rotation ticks, each row followed by its count of ticks:
The counts run from 0 to 37.
[144 156 137 158 153 138 119 129  99 145 141 173  74 177 114  87 150 146
 120 130 121 166 151 105  85 126] -> 12
[161 168 121 146 142  85 136  97 101 154 157 168 103 191  99  90 123 138
 113 148 116 151 143 120 115 136] -> 35
[145 145 156 135 128 113 125 120 113 166 169 182 107 180 131 112 151 154
 117 151 110 169 133  65 112 110] -> 33
[134 140 169 135 139 116 128 123 121 158 151 172  76 170 153 102 137 156
 111 157  92 157 146 109 109 127] -> 27
[142 156 162 123 141 124 122 137  99 170 146 165 100 165 107 120 191 177
 125 151 128 136 135 109  92 147] -> 10
[141 148 107 147 151 130 133 128 104 129 107 158  83 176 104  89 145 171
 100 130 128 148 167 124  88 146] -> 2
[124 158 152 143 135 157 126 138 109 156 120 148 105 175 121  98 192 165
 130 147 116 156 148 100  81 141] -> 0
[148 129 122 132 124 108 143  97 104 144 147 181  74 194 123 106 117 145
  94 143 106 168 130  99 112 136] -> 29
[172 154 130 153 144 104 124  96 106 151 140 168  80 192  94  87 134 144
 114 135 128 159 148 121 108 128] -> 24
[130 140 155 123 139 149 136 149 115 150 127 174  73 160 144 124 165 192
 104 147 107 142 145 116  87 159] -> 5
[123 150 130 171 139 157 127 141  99 140 117 152  93 176 115  84 170 163
 127 132 119 155 154 102  79 139] -> 1
[142 150 136 156 147 124 120 111 103 159 143 186  92 189 109  86 146 147
 115 136 127 169 147  90  96 125] -> 23
[146 141 126 135 138 124 128 119  90 136 143 177  60 172 121 119 123 160
  88 136 124 167 127 110 103 135] -> 18
[170 156 145 103 124  97 136 115 120 165 166 172  90 171 118 123 150 156
 100 171 116 133 135 114 122 142] -> 31
[165 160 151 109 120 109 128 128 104 149 150 177  77 171  98 140 166 177
  99 155 120 129 128 122 108 151] -> 20
[148 150 126 151 153 114 132 125 113 134 129 175  85 187 109  86 142 153
 100 128 124 151 156 134  98 153] -> 13
[159 135 135 141 130 115 125 108 105 157 173 170  90 207 114  97 127 139
 121 143 106 173 130  89 106 119] -> 34
[137 155 159 147 141 144 116 138 101 151 140 164  88 169 124 100 168 161
 124 142 119 149 136  98  86 147] -> 11
[165 139 129 125 130 110 138 121 103 146 149 188  74 185  97 119 147 164
  79 138 143 148 136 121 119 147] -> 19
[165 158 140 120 137 132 129 132 109 152 145 163  90 171  88 125 175 176
  92 143 130 129 139 123  98 158] -> 9
[170 176 152 138 144  81 131 106 121 139 150 165  82 184 110  98 158 164
  97 145 117 135 160 148 110 144] -> 25
[133 153 158 131 140 127 126 137 117 141 127 160  72 156 124 111 162 193
 103 155 112 128 167 140  87 170] -> 4
[138 136 170 137 136 138 129 134 124 148 146 170  74 165 146 122 146 164
 101 152  95 145 153 116 101 130] -> 16
[148 156 164 140 131 133 121 129 100 176 159 177  89 182 126 104 160 145
 115 145 115 154 142  86  95 120] -> 22
[162 161 141 143 147 103 129 113 113 141 138 179  83 166 105 104 156 176
 110 153 121 126 150 135  97 150] -> 14
[136 147 118 139 141 112 122 128 113 136 118 160  74 173 109 110 163 178
  91 141 122 128 158 148  91 164] -> 3
[146 156 169 117 135 120 128 138 111 166 164 178  92 174 119 122 182 156
 110 154 115 136 141 105 109 125] -> 21
[143 158 159 128 144 112 122 129 118 153 142 177  83 156 125 120 166 176
  88 157 106 131 155 135 100 155] -> 15
[134 127 141 133 129 122 141 120 108 152 162 181  69 193 153 105 117 160
 105 140  97 163 141  88 105 126] -> 28
[164 173 148 122 139  80 129 101 118 146 160 169 113 180 124  98 142 154
 115 155 108 140 157 133 117 136] -> 36
[141 163 173 126 140 104 130 116 124 164 151 175  83 161 133 102 142 181
 110 167  93 140 147 133 110 137] -> 26
[148 166 165 118 135  91 134 110 135 158 173 172 103 165 143 109 139 164
 130 169  90 138 161 119 115 134] -> 37
[134 121 162 142 129 134 133 135 106 141 141 183  65 180 132 108 133 168
 106 138 105 163 139  98 102 133] -> 17
[159 138 112 132 127 128 132 129 101 140 136 170  73 180  96 121 153 162
  81 130 148 141 141 113  94 156] -> 8
[153 153 160 120 124 112 138 117 118 175 187 171 104 165 131 123 158 162
 118 164 113 143 135  91 122 133] -> 32
[168 146 131 119 123  96 143 115 115 138 165 180  79 180 114 120 129 153
  87 151 124 141 136 126 132 146] -> 30
[142 126 108 136 127 140 132 127  95 140 142 181  67 179 114 122 142 161
  91 137 139 159 132  97  98 143] -> 7
[120 126 135 138 132 156 132 138 108 156 140 174  63 171 138 118 143 176
  98 137 126 158 149  96  86 143] -> 6
